One vector is turned by the same rotation once a tick. Each row is the vector after some number of ticks, and that number follows the row.
The counts run from 0 to 546.
[139 131 106  73 146 127  93 119  99 113 130 163 117 175 117 183 139 133
 155  89 139 136 104 118  91  86 195 165 161 120 138 131 167 141 108 165
 140 105 124 128  86  84  83 157  85 142 122 161 143 101 149 139 105 112
 183 101 159 139 137  78 110 112 170 123 137 138 129 174  95 147 125 129
 138 104 149 148 123  91  67  99 152 142 147  96 116 154 102 145 132] : 360
[ 97 127 143  93 136 125 144 138  93 152  89  80 128 166 101 196  85 189
 142 125 158 142 118 138 114 100 130 154 160  94 140 159 137 149  92 125
 131 138 150 140 146 103  97 135  95 115  91 115 110  75 142 144 116 145
 146 100 159 160 109 128 116 184 162 122 131 152 111 175 136 143 110 153
 143 117 110 105 146 102  87 111 118 106 172 120  79 138 143 145 106] : 498
[107 139 153  99 160 147 152 128  97 161 114 114 126 170 130 183  80 146
 131 150 141 131 141 128 138 103 142 156 175  64 112 157 134 145  75 129
 127 123 168 143 118 119 118 124 107 134 115 113 125 106 146 162 128 121
 141 111 151 129 100 107  96 156 143 123 113 109 120 179 112 172 130 157
 158 111 127  93 160  99  88 101 116 123 172 143  86 169 128 172 120] : 487
[110 113 139 120 153 106 106 135  50 134 121 140 107 135 154 140 143 165
 122 130 119 126  82 127 126  93 167 146 132  99  92 154 145 151  83 124
 144 103 143 133 138 135  94 123 102 117 137 167 110 115 154 186 110 125
 147 105 179 146 119 137 157 159 160 172 111 193 125 126 122 158 150 140
 194 108 136 111 133  60 116 104 111 124 101 118 126 149 101 174 125] : 104
[152 132 137 132 176 126 144 129  94 155 128 123  68 132 135 174 136 153
 117 138  95 139 132 123 149 104 160 161 143  97 115 182 133 156 103  79
 138  89 132 121 103 102 115 129 118 125 113 130 111 143 141 175  91 141
 139 103 184  89  88 137 160 161 110 151 120 160 153 178 115 154 163 150
 139 126 135 141 189  91 127 130 148 124 115 126  88 174 153 167 108] : 302
[100 122 135 108 176 118 193 115 103 139 123 107 124 146 108 171  77 181
 129 101 145 143 125 135 142  92 131 144 160 108 107 178 125 167  93 100
 126 116 144 131 122  98 128 107 109 103 120 126  72  84 138 154 133 128
 125  97 169 124 109 132 124 170 163 123 128 161 160 169 138 153 141 146
 144  90 120 103 161  98 106 138 111 126 152 118  56 150 139 170 126] : 304
[121 126 129  82 121 131 105 140  89 128 106 119 132 150 106 205 113 177
 163 103 129 135  89  93 111  99 148 167 159  93 153 134 163 140 103 156
 146  98 141 131 104 117  94 153  82 136 119 186 132  85 151 121 123 138
 191  85 143 166 124  98 135 139 156 103 105 126  99 182 107 173 126 130
 155  91 129 122 134  84  67 112 140 138 157 139 108 148 105 147 120] : 55
[144 153 131 108 160 125 119  85  79 125 125 152  80 118 142 152 170 136
 157 110 106 132 114 111 120 118 174 190 131 123 131 135 142 129  92 116
 171  93  86 123  85  97 106 157 104 116 123 162 143 152 131 141 101 166
 165 116 172 134  89 117 148 120 105 155 156 175 126 192  92 116 134 102
 153 109 125  95 146  81 109 114 139 115 174  88 120 115 119 163 143] : 88
[ 73 131 133  85 144 122 128 134  86 137 106 111 126 128 146 194 124 153
 141 119 127 129 117 123 101 110 137 151 127  81 168 147 141 137  87 128
 130 128 102 143 116 100  83 135  92 128  95 116 116 106 132 137 106 167
 166 105 152 156  63 126 121 171 144 126 120 128 101 187 103 145 111 162
 179  97  94  78 123 114  91 114 113 100 206  86  85 141 123 147 138] : 61
[131 140 170  94 141 144 121 108  94 178  80 103  78 132 114 146 124 177
 157 121 122 154 148 128 148 100 171 193 154 111 128 141 123 140  71 124
 172  91 137 135 127 116 103 124 124 140 109 138 126 145 147 179  93 160
 157 120 168 134 105 123 148 125 119 154 116 187 103 195 109 110 133 110
 127 111 139 102 125  74 129 116 144 116 168 108 132 133 142 196 151] : 231
[140 139 153 132 143 114 126 137 100 163 120 123 104 155  81 183 110 186
 142 117 146 137 110 113 159 101 173 160 171 119 104 166 143 156  98 142
 149  81 173 123 147 121 125 133  97 134 126 168 112  97 164 164 135 102
 161 118 174 127 132 113 136 135 137 137 110 163 157 146 152 163 141 144
 138 132 170 126 163  66  94 115 159 143 105 162 109 150 133 183 122] : 461
[ 92 136 144 119 188 123 180  99  95 126 117 105 106 135 109 140 117 188
 145 103 155 133 125 146 141  85 169 154 134 115  98 167 129 168  67  82
 165  96 149 113 118 110 132 127 119  96 131 129  59 105 146 151 145 142
 137 100 154 117 106 111 128 129 134 137 139 170 152 162 124 132 138 115
 123  97 139  85 153  65 123 124 121 138 172 113  83 134 143 190 149] : 273
[131 159 118 133 156 114 131 123 118 150 101 113  74 106  91 161 166 143
 123  98 153 140 106 150 132 115 210 159 116 135 146 155 105 128  93 105
 144  99 102 124 144 106  84 131  99 135 131 117 122 139 149 169 109 129
 165 142 164 106  58 148 141 120 111 159 129 175 154 189 115 110 141 164
 154  97 130 120 145  87 131 116 142 124 106 110 111 135 139 158 157] : 423
[139 174 146 133 143 126 156  93  93 178 119 100 125 127 112 216 109 152
 133 159 127 133 120 125 127 168 141 164 154 100 137 162 125 133  90 135
 150 115 131 151 108  80 102 149  92  99 105 114 137  90 154 132 138 152
 141 119 181 159  76 152 100 158 112 164 138 135 138 166 152 145 139 167
 148 133 131  91 141 106  93 117 113  99 176 123  92 109 121 179  97] : 11
[135 155 113  79 139 147 108 122  97 106 115 142 114 161  92 190 140 135
 182 104 139 125 125 121 118  94 174 194 142 116 152 133 138 141  98 140
 170  96 115 131  85  88 103 169  84 133 127 152 128  84 148 113 118 145
 185 108 144 126 122  75 104 107 134 109 135 121 108 204 108 142 131 135
 133 114 148 135 154  91  72 111 144 146 192 104  91 142 129 144 129] : 513
[134 146  95 102 149 116 119 125 112 122 100 114  82 163  98 188 126 122
 158  95 145 138 110 119 107 103 184 171 143 107 160 136 145 130 116 140
 130 108 115 114 107  79  64 161  91 145 115 128 151  97 127 132  80 147
 169 108 187 125  96 108 125 139 146 116 138 152 133 196  96 133 115 150
 118 101 140 168 153 101  93 114 153 127 131  98  99 147 120 128 112] : 351
[120 135  86  78 155 128  90 117  64  86 112 137 124 148 132 147 153 152
 174  91 153 134  97 126 113  87 182 171 142 112 140 136 140 149  77 134
 161  97 146 124 115 117  95 154  91 108 135 166 114  89 172 142 125 134
 181 108 168 142 129  97 130 115 165 121 141 150 114 140  99 151 134 126
 143 102 150 116 117  58  96  90 122 152 152 113 107 142  84 144 112] : 85
[143 151 162 119 151 150 185  96 106 170 136 127 119 138 130 180  90 169
 141 130 119 145 144 136 134 111 160 172 168 112  92 153 123 146  89 122
 155 101 160 155  83  81 131 136 109 121 117 114 111 106 145 150 138 130
 142 118 148 128 114 113 106 136 118 147 129 128 147 166 141 157 145 129
 129 127 143  79 148 107  80 116 123 125 203 123 100 149 144 200 127] : 476
[130 132 134 139 152 111 123  98  80 160 141 132 117 139 149 202 141 152
 139 155  79 126  88 111 120 142 142 154 155  99 114 152 154 133 113 144
 130 123 112 145  99  82  96 138  77 102 100 149 135  91 131 149 119 132
 151 103 207 166 103 141 109 165 140 150 131 145 148 151 149 177 121 150
 179 144 116 113 156 103  73 116 130  97 145 111 102 116  87 167  93] : 327
[145 144 117 106 119 103 132 135 121 157 128 125  94 138  91 216  99 153
 135  87 136 135 104 120 129 115 190 162 152 112 149 149 166 115 129 169
 126 114  93 120 108  79  86 134  73 162 129 131 151  98 132 152 112 105
 166 135 142 147  96 127 108 154 117 131 106 136 148 208 131 157 112 163
 167 104 123 137 150 127  57 115 167 110 128 102 113 132 129 148 129] : 178
[118 140 111 120 183 106 172 111 123 111 128 111 119 112 129 193  93 173
 109  88 141 133  99 123 109 147 159 125 126  97 104 171 127 125  93 123
 144 113 123 131 118  91 107 125  85  91 125 126 120 102 133 154 133 122
 166 114 137 145  69 153 143 158 155 181 118 139 166 138 106 150 129 153
 160  86 104  98 117  84  95 103 106 118 132 116  75 129  99 158 128] : 132
[140 145 151 140 182 143 153 104  89 141 144 140  91 120 135 162 154 149
 114 133  88 123 120 117 155  96 173 167 151  89 114 159 126 150  91  83
 136 101 123 128  83  96 131 124 119 126 121 128 105 129 125 170 105 140
 153 114 173  95  92 132 142 143  92 154 129 149 155 179 119 154 164 145
 172 126 135 103 179 115 102 111 132 126 158 116  95 164 135 181 137] : 292
[133 148 104 122 161 111 120 102  92 113 149 146 127 161 107 191 139 162
 167 104 119 128 115 110 121  94 173 164 172 119 113 149 140 149 114 136
 149 101 138 112  86  75 118 171  86 129 129 176 100  65 154 124 143 113
 158  89 174 130 140  96 109 127 147 115 141 149 154 165 137 170 139 145
 131 116 158 144 160  80  75 123 139 149 133 127  91 154 115 148 100] : 319
[117 150 153 101 171 161 148  85 100 136 105 126 111 140 120 146 145 166
 156 109 135 134 134 132 120  94 181 189 147 116 136 134 116 134  62 106
 195  94 148 142  91 116 120 140 115 123 127 122 101 121 135 159 127 140
 160 117 141 117 109 115 116 101 133 155 136 147 121 180 111 122 145 113
 135 104 139  57 127  76 124 102 126 137 191 104 114 134 132 197 151] : 242
[132 150 149 147 156 121 119 113  61 132 135 162 139 119 144 186 164 171
 145 145 112 129  79 114 129 119 168 164 141  90  99 157 131 138  86 125
 149  85 133 138  97 104 123 146  78  93 126 165  96  87 175 144 138 117
 146 104 183 145 118 134 132 141 103 148 124 152 147 138 155 165 153 156
 190 153 144  91 148  75  94 117 136 123 139 130 123 145 105 172 113] : 287
[112 142 148 110 119 115 134 143  92 182 109 101 121 123 111 218 109 169
 141 145 120 137 105 118 122 140 128 153 155  83 150 160 139 137  95 153
 122 130 112 150 135 106  95 135  94 125 102 140 136  74 143 125 112 145
 159 104 173 160  87 153 118 167 120 131 120 139 125 177 145 162 114 179
 187 134 112 119 148 116  80 120 119  87 174 137  94 133 131 165 120] : 489
[111 134 142 146 154 112 137 122  80 159 126 120 121 108 132 197 140 162
 126 133 108 113  84 138 137 126 151 141 133  76 117 172 140 135  97  98
 123 108 112 132 145 100 112 125  97  98 104 134  99  83 155 157 117 140
 140 103 196 151  61 148 133 173 122 146 114 153 153 147 137 169 135 186
 186 130 117 109 151 102 103 125 105 115 137 114  97 127 105 155 112] : 296
[154 134 113  97 155 109 129 143 114 123 134 130 109 148  93 225  70 151
 122  85 103 128 108  91 121 102 157 152 163 106 136 157 157 142 118 143
 116  93 114 111  94  74  99 146  78 137 125 191 148  91 133 147 122 121
 180 100 151 131 109  93 133 151 141 121 109 123 130 179 102 182 134 147
 161  94 128 151 156 110  59 110 152 140 117 133  86 165 101 144 112] : 330
[113 146 116 145 172 105 159  92 102 136 134 135 116  99 151 186 131 150
 114 124 111 120  71 126 111 150 172 135 127 102 101 163 136 112 101 117
 127 113 101 133 118  85  85 130  75 103 123 121 129 101 146 150 132 121
 153 122 173 157  71 167 123 157 140 183 119 154 160 137 130 147 134 171
 193  99 107  95 119 108  89 108 108 109 136  99 104 121  92 167 112] : 133
[131 130 143 119 164 110 101 135  71 151 123 142 111 175 155 166 145 149
 130 154  92 137  84 121 123  78 153 154 174  90 119 152 165 159 116 132
 112 111 126 153 120 101  90 142 100 127 102 153 137 104 152 161  93 127
 150  95 202 145 136 120 121 161 152 142 112 160 126 159 130 181 125 154
 165 147 150 145 142  88  85 111 136 124 115 124 127 155 114 174  95] : 338
[164 162 133 112 128 133 121 117 128 155  95 111  77 159  95 205 114 155
 166 117 128 154 138 119 125 160 191 192 149 122 168 128 132 119 109 163
 154 107 130 126 115  93  61 148 100 137 113 123 191 120 144 144 101 143
 181 131 152 151  85 113 130 116 118 144 126 146 131 197 101 122 122 148
 111 111 140 155 138  89  90 123 157 110 136 113 107 127 117 162 130] : 199
[118 115 120 117 156 107 144 156 106 133 124 123 118 117  87 186 112 196
 142  80 127 138  92 119 142  72 159 148 153  97 110 166 145 157  97 121
 125  95 132  89 126 101 120 134  81 139 138 195  90  78 150 147 120 127
 167 104 160 129 116 127 136 152 134 117 103 146 149 168 138 173 126 154
 169  87 138 145 177  84  77 130 138 149 117 139  91 156 126 148 124] : 299
[129 139 131  92 136 128 102 112  71 126 114 144 123 159 109 178 131 169
 182 123 124 140 113 106 136  88 151 187 161 131 133 123 149 153 102 155
 168 102 146 130  95 103 104 153  99 126 119 172 118  78 159 126 115 126
 162  93 170 154 157  99 111 114 136 105 127 147 107 191 137 146 123 103
 129 115 156 114 134  74  85 119 136 137 188 118 112 127 133 164 119] : 512
[123 158 142 114 135 128 121 120 106 180  81  97 106 174 119 182  93 154
 136 156 149 149 120 138 108 142 163 164 161 102 145 141 124 128  96 149
 152 123 144 160 155 115  55 138 100 122  87  91 175 100 153 149  98 137
 138 117 190 140  85 146 110 158 150 155 140 161 139 147 133 135 116 157
 131 125 113 119 119  79 104 110 129  90 125 129 115 122 115 164  83] : 194
